One turning vector, and how many steps it has turned:
The counts run from 0 to 409.
[ 97 177 160 146 112 147 112 103 102 150 121 135 137 134 144 125 113 145
 111 126 127 147 177  87 149 160 127  76 122 118 147 204  97 105 115  93
 138 133 100 106 132  96 142] | 369
[108 167 134 177 135 162  92  95 106 146 104 130 163 146 123 131 131 146
 118 105 161 164 170 122 118 113 147  81 123 127  96 154 121  92 136 109
 109 139  80  86 155  84 146] | 209
[128 186 132 176 128 168  80 113 107 140 120 138 162 138 124 134 139 140
 129  98 156 162 177 119 117 111 146 103 100 133 110 157 142  94 139 103
  96 139  89  87 140 114 123] | 239
[117 132 146 172 112 140 103 108 125 156 119 138 157 132 135 128  95 150
  83 124 162 145 168 123 141 140 128  61 126 124 128 181  93  88 129  76
 114 117  94 108 143 107 146] | 359
[126 186 148 134  90 165 104 117 106 142 133 130 136 143 133 119 111 180
 103 109 135 136 173 108 148 134 149  82  97 118 133 161 117 114 112  81
 125 147  95  73 136 124 107] | 89
[141 162 117 165 131 168  93 106 102 147 132 133 170 124 116 122  90 160
  96  95 133 137 175 130 116 102 157  78  93 122 113 157 124 102 117  77
 123 130  90 102 143 112 109] | 312
[129 180 136 137 122 172 101 102  92 149 113 146 149 128 128 139 112 141
 102 101 128 163 171 106 147 135 142  95 103 149 139 187 120  87 123  80
 100 151  94 103 134 125 110] | 346
[117 147 154 177 128 154 112 107 111 159 121 137 145 142 122 121  99 127
  87 129 154 146 155 117 146 128 155  76 111 113 114 186 107  97 103  68
 111 152 100 118 143  85 138] | 388
[108 156 125 179 144 139  99  97 127 129 115 157 165 144 126 120 124 111
 111 123 156 160 191 107 131 130 139  75 118 111 108 195 113  94 133 104
 112 105  97 109 130 112 174] | 252
[111 188 145 156 102 166 104 130 131 119 141 136 158 143 131 118 152 157
 142 108 161 143 200  97 143 128 143 102 101 108 119 163 145 122 123  97
 106 128  88  69 121 133 147] | 225
[126 177 130 149 129 185 100 115 122 109 132 141 175 147 109 118 125 148
 134 105 127 145 200 101 135 102 161  94  96 118  99 162 144 120 103  78
 119 119  91  82 132 135 139] | 247
[124 133 148 176 107 156 113 112 113 161 126 127 141 128 145 116 105 161
  82 119 165 134 173 110 135 140 135  58 125 133 126 162  90  99 112  84
 118 124  92 110 149  93 135] | 84
[117 172 149 164 111 172  91 132 112 152 120 129 166 150 109 134 145 161
 116 108 159 153 165 110 136 103 156  98 112 127 109 153 149 114 116  75
  88 161  86  74 145 109 119] | 173
[ 92 194 155 144 119 162 103 106 116 132 116 132 144 169 126 113 137 144
 122 133 143 159 174  96 150 157 143  85 127 105 123 185 103  98 109  91
 129 129 108  94 136  94 155] | 156
[114 162 157 172 103 137  97 120 113 158 106 143 156 127 139 126 103 181
  86 126 149 139 163 112 126 135 131  62 127 129 140 190  97  95 130  89
 130 134  91 105 133  82 135] | 370
[143 186 122 166 121 193 104 115 117 114 144 137 163 145 120 102 146 148
 126  99 136 147 209 105 140 126 155  89  96 116 115 165 122 122 110  82
 113 117 108  99 126 138 133] | 258
[122 196 118 158 115 164  94  97 115 126 137 131 143 130 142 125 130 156
 119  84 147 148 200 122 126 138 144  66 100 117 121 148 119 108 141 115
 117 124  78  72 150 113 132] | 261
[129 171 132 183 118 148 104 118 120 144 128 143 164 120 132 111 103 164
 106 109 132 130 194 112 113 112 148  74  98  93 121 179 116 125 123  90
 147 111 108 113 122  92 140] | 300
[101 145 144 165 141 141 109 123 126 138 119 150 173 108 144 117  94 132
 105 108 132 141 193  88 112 133 134  73 102 133 136 196 126 107 121  85
 129 109  87 112 118 101 158] | 307
[ 91 137 143 174 138 142  96 115 138 134 117 130 179 135 122 124 125 129
 115 125 171 140 182 105 114 113 144  79 123 112 102 168 130 107 120  94
 118 118  82  88 141 101 175] | 212
[115 196 130 152 125 170 101 107 109 120 126 146 142 136 143 114 133 142
 129 108 135 151 212  99 132 150 131  89 109 123 122 181 114 108 138 115
 124 128  91  85 124 126 141] | 262
[139 168 124 142 138 187 104  95 103 123 140 141 149 125 127 120 115 127
 112  97 138 147 206 113 140 137 161  98  82 125 114 171 141 117 107  80
 107 138  81  99 133 138 128] | 5
[102 169 132 186 128 146  94 120 128 134 112 129 174 137 123 109 123 154
 125 117 146 140 186  98  98 102 142  71 117 120 110 161 113 119 125 100
 141 102  99 103 129  87 167] | 234
[107 178 142 148 123 170 108 112 133 117 135 120 158 144 118 117 146 140
 118 109 154 159 177 106 150 147 158  80  98 121 129 139 126  76 113  89
  89 123  88  76 150 121 143] | 188
[126 130 137 170 123 157 111  98 110 160 120 130 154 133 124 121  86 154
  79 118 146 143 172 118 126 123 133  60 127 142 112 169  96  90 117  82
 128 124  90 105 151  92 139] | 73
[111 163 130 140 143 148 109  80 104 136 126 150 149 131 129 130  89 126
 114 110 123 149 194 107 124 142 147  84  94 105 108 198 127 106 117  94
 141 137  78 106 137 108 138] | 314
[114 158 145 123 129 175 118 103 119 131 134 127 144 149 115 122 101 151
  98 110 133 154 171 102 162 150 151  73 110 136 127 157 112  75  98  62
  98 128  82  82 142 127 135] | 390
[131 164 149 163 101 178 110 124 130 137 132 116 164 155 113 106 129 174
 106 124 159 139 171 109 157 111 166  81 116 118 114 136 119 100  98  65
  94 124  97  87 146 123 132] | 151
[125 172 134 174 100 164  99 112 120 126 132 163 149 134 126 107 115 144
 110 125 145 139 212  98 142 131 133  90 107 112 123 203 122 139 116  84
 127 119 110 101  98 131 141] | 13
[ 90 179 169 142 137 152 101 117 118 146 112 130 158 146 119 118 122 127
 120 123 121 158 158  89 142 146 155  90  98 110 140 183 126  81 102  65
 117 147  93 102 130 101 137] | 134
[125 140 134 194 117 161 109 117 122 143 134 128 154 124 143 111 128 135
 111 123 180 125 213 103 126 126 147  80 116 120  97 175 122 140 121 101
 117 116  97 105 133  94 161] | 256
[126 158 145 137 102 169 115 132 124 127 135 132 148 148 120 104 102 166
 107 123 126 135 193  83 149 133 142  73 106 128 131 176 110 111  90  61
 123 112 103 100 120 117 136] | 86
[107 154 150 163 120 135  99 101 105 164 119 145 162 113 142 131  88 144
 100 110 137 135 172 121 126 123 148  83  98 103 132 201 129 128 115  77
 135 153  85 104 130  90 130] | 344
